(in the rows, 128 means zero)
Each named move below is a turn or a mirror, shown by a few rows before and after it. Which moves, in which order, take the first row of each later pair to the second? The first pair is answered.
labe:
[169 142  80 117 119 110 162 164 126  90 153 163 118 114 103 137  98 105
 116 137 165 134 109  92 134 124 118 104 128 131 111 160 147  99 132 115
 112 129 136 121 128 113 123 122 149 102  96 148] => [166 140  88 113 115 109 158 163 127 103 146 168 118 116 109 139  95  94
 124 132 161 137 115  81 138 121 123 107 121 133 110 163 146 108 124 109
 116 120 140 125 130 111 124 119 159 105  92 144]
[117 153 121 147 105 135 117  80 136  81 212 119 146 139  65 165 134 138
  86 100 122 150 147 129 113 130 121  34 149  84 135 110 111 112 130 151
 112 115  86 142 134 122 177 107  86 141 162 126] => [121 155 125 157 111 138 133  77 147  91 208 113 147 144  64 156 121 145
  79  99 117 163 142 127 112 127 133  40 139  93 130 118 106 124 123 158
 120 115  82 136 126 117 184 101  76 142 153 120]
[167 177 135 134 168 142 119 171 109 136 108 122  87 172 151 133 110 102
  88 160 171 129  99 115 126 212  99  88 122 135 120 157 132 155 125 141
 118 163 177 128 158 150 119  98 128 131 117 134] => [165 169 127 133 165 136 112 182 102 127 115 137  81 157 153 135 124 113
  93 149 166 120 114 114 127 213  94  87 135 119 119 150 135 142 133 142
 133 166 169 131 176 161 122 101 135 127 118 139]
tifa:
[131 140 104 123 102 101 154 111 154 156 125 139 164 130 121 134 114  94
  89 143 136 170 134  99 128  73 164 116 115 129 133 144 110 113 133 129
 118 102 137 103 131  93 116 128 123 146 131 163] => [137 126  82 137 114 126 140 121 117 137 132 138 147 117 109 161 135 126
  71 129 155 156 162 104 146  85 146  78 122 148 123 146 100 122 146 139
 140 104 142 112 152 109 123 124 115 136 116 180]
[155 129  76 114 154 116 131 136 144 113 127 139 115  76 123 145 123 136
 103 130 174 133 142  94 131 114 138 109 126 133 113 138 116  91 146 134
 135 112 119 140 152 129 108 145 145 105  94 174] => [156 131 121 137 129 125 119 103 140 159 105 120 109 139 147 121 114 130
 109 124 164 161 125 118 107 147 168 137 116 152 137 119 125 111 114 154
 146 103 175 140 152 122 129 104 140 116  61 159]
[ 93 129 169  96 141 116 111 152 151 134 115 137 145 117 144  95 142 137
 178 152  73  94 117 141 117 129 123 168 126  71 139 137 126  80 115 115
 115 149  81 130  83 106 127 157 157 121 159 112] => [ 85 121 134 128 150 148  81 184  88  94 141 139 106 116 125 138 173 179
 146 133 132  77 164 151 128 177  82  98 142 102 134 111 118 118 134 127
 162 156 106 142 134 143 139 125 142 101 115 119]
[132 117 136 130 154 123 117 143 154 124 119 164 146 100 129 137 170 117
 127 122 130 119 140 111 110 107  99 111 148 113 116 116 121  82 167 118
 101 123 106 140 114 140  97 151 114 133 139  98] => [137 111 162 147 137 146 100 134 121 138 113 158 139 144 147 133 179 138
 117 115 138 140 134 135 102 152 101 100 151 150 129 103 114 111 145 141
 121 119 149 135 136 154 105 115 107 138 105 101]
futi:
[ 93 111 138 142 121 127 104 132 127 148 134 107 148 110 138 124 151 124
 137 154  99 120 138 131 112  95 119 152 157  99 139 110 119 116 151 132
 136 116 114 122 124 124 126 144 135 155 147 132] => [134 137 141 132 113 106 137 134 141 165 120 121 150 149 142 116 129 112
 125 138 131 145 122 119 108 119 136 151 129 130 140 117 129 118 117 139
 115 109 168 117 141 124 127 101 149 158  92 140]
[133  97 124 113 110 107 101 113 104 118 115  87 130 115  96 117 151 127
 115 140 117 117 134 167 122  56 112 129 130 106 136 141  74 116  86 147
 136 112 125 178 168 133 121 144 101 176 149 169] => [155 102 122 110 106  95 105 111 102 126 104  95 131 147  96 109 133 121
 107 149 131 144 130 165 128  78 124 127 113 119 141 135  79 109  73 149
 137 105 167 164 183 133 120 115 124 180 115 162]
[124 113 106 157 114  82 110 101 154 150 139 118 135 111 115 151 140 104
 162 172 115 150 112 151 108 104 188 158 131 135 146 156 135 138 129 155
 111 110 110 144 111 126 102 113 156 119 139 158] => [120 117  99 156 115  82 114 105 159 154 142 126 142 123 116 153 135  93
 155 175 133 155 101 153 108 111 191 166 132 134 146 160 124 135 126 160
 105 114 116 129 110 131 100 107 160 121 127 167]
[130 132 128 107 139 147 157 107 158  99 127  96 138 115 150 132 105  78
 146 124 159  90 132 138 114 140 136  98 121 125 166 156 134 167 160  99
  88 170  84 151  79 112 161 127 114 147 108 141] => [135 133 135 110 132 146 159 102 155 103 110  98 145 129 147 122  94  81
 140 122 161  96 129 137 114 162 129  84 117 134 165 159 126 163 161 102
  91 164  94 148  82 114 160 123 126 145  98 147]
Tis:
[184 133  83  93 131  64 130 204 158 112 130 173 120 114 134 161 134 114
 117 144 167 126 146  99 124 110 127 120 140  89 105 119 132  62 143 103
  87 100 166 112 181 114 118 121 125 121  79 183] => [192 149 119 117 110  74 130 172 154 152 111 163 128 164 139 145 131  94
 109 147 162 169 127 110 110 136 161 129 116 118 122 112 123 100 112 137
 100  88 220 103 173 113 128  76 117 146  49 176]
[113  95 133 134 127  79  68 219 125 130 106 157 112 137 181 128 189 167
 163 158 104  51 135 105 115 153 136 136 176  70 146  32 145  37  77  76
  73 112 148  71 189 163 153 158 130  85  95 109] => [132 108 153 134 113  71  81 210 130 148  95 157 109 161 197 115 179 164
 164 156 112  68 122 102 112 168 162 133 159  80 152  42 147  50  59  87
  69 109 174  70 187 158 152 129 139  90  71 103]
[ 88 113 196 127 124 167 104  92  93 133 102  89 117 128 151 111 169 135
 152 128  90 127 141 139 110 126 161 152 141 124 180  77 109 158 108 114
 134 151 113 172 126 118 167 121  84 145 163  76] => [ 76 110 167 113 136 157 101 118 107 105 117 102 117  90 136 126 182 148
 152 126 100  90 145 117 132 106 133 148 157 103 159  83 112 113 126  95
 119 158  81 174 129 124 154 166  87 130 189  96]
[130 104 100 120 142  73 159 131 165 101 139 140 121 160  91 110 141  81
 119 105 140 137 126 103 136  95 115 149 145 139 143 107 162 112  98 118
  93 126  84 136 118 124 112 160 151  87  96 124] => [135 109 112 133 126  83 154 125 169 117 124 129 126 187  93 103 134  75
 121 102 141 156 114 104 119 100 126 157 136 154 148  96 167 131  74 129
  98 119 101 142 121 121 107 140 150  93  87 110]
Then:
Between the rows of a pair lie 2 to 3 moves.
[150 150  96 122 121  80 126 150 129 118 116 141 124 135 131 147 125  92
 123 104 151 156 122 121 128 112 118 116 136 103 109 138 116 105 119 123
 111 120 161 105 162 134 121  94 119 164  90 150] => [115 156  83 147 125 129 135 124 103  99 129 108 131 117 105 165 122 105
  99 100 147 167 138 122 140  88 117 102 133 129 100 168  94 152 133 129
 123 135 114 129 133 130 125 125  97 154 128 148]  futi labe tifa
[160 145  62 103  60 144  94 171 117  77 152 118 101 100 118 165 175 117
  91 162 151 132 180 136 147 144 132  96 153 134 100 125 115  97 159  86
 128 182 139 108 160 157 120 133 143  87 155 106] => [181 156 122  98  36 125 121 129 145 144 121 110 119 170 155 114 146  86
 101 169 130 186 139 147 119 157 187 144 119 133 124 115 119  95 112  89
 117 155 190  94 133 133 122  91 154 119 129  83]  futi tifa
[ 99 137  73 135 109 107 158 122 115 130 126 205 145 111  84 158 117 144
 158 120 139 113 192 108 165 150  93 117 114 134 127 154 157 128 183 105
 118 125  75 132  88 145 116 131 107 144  86 165] => [108 130  78 147 104 125 146 119 103 136 114 190 133 139  89 158 125 159
 152 131 149 123 191 120 162 182  98 112 114 146 127 142 159 153 173 127
 135 128 104 133  99 153 121 113  97 139  61 149]  tifa tifa tifa
[128 105 145 117 118 106 104 126 139 136 118 132 108 144 166 140 135 157
 150 133 115 102 113 123 198 110 108 125 152 103 113 137 144 107 128 130
 132 153 165 123 164 140 130  99 120 127 114 106] => [132 119 134 124 118 123 126 115 114 138 115 128 107 156 149 144 129 158
 133 131 135 112 114 127 205 115 109  97 135 129 111 149 132 135 127 137
 140 163 166 127 167 145 126  81 112 125 102 109]  labe tifa tifa
[114 102 103 138 127 156 128 106  64 125 149  92  65 162 126  80  90 122
  93 136 168  74 124 159  56 148 168 109 121 143 130  98  64 172 138 121
 151 170 103 135 100 127 120 103  88 117 128 142] => [119 109 123 124 125 145 128  97  80 143 125  94  79 180 135  56  84 110
 100 145 154  95 106 163  47 147 187 132 107 137 135  98  76 171 127 124
 142 161  99 131  84 115 122 100  89 126 139 132]  tifa tifa tifa
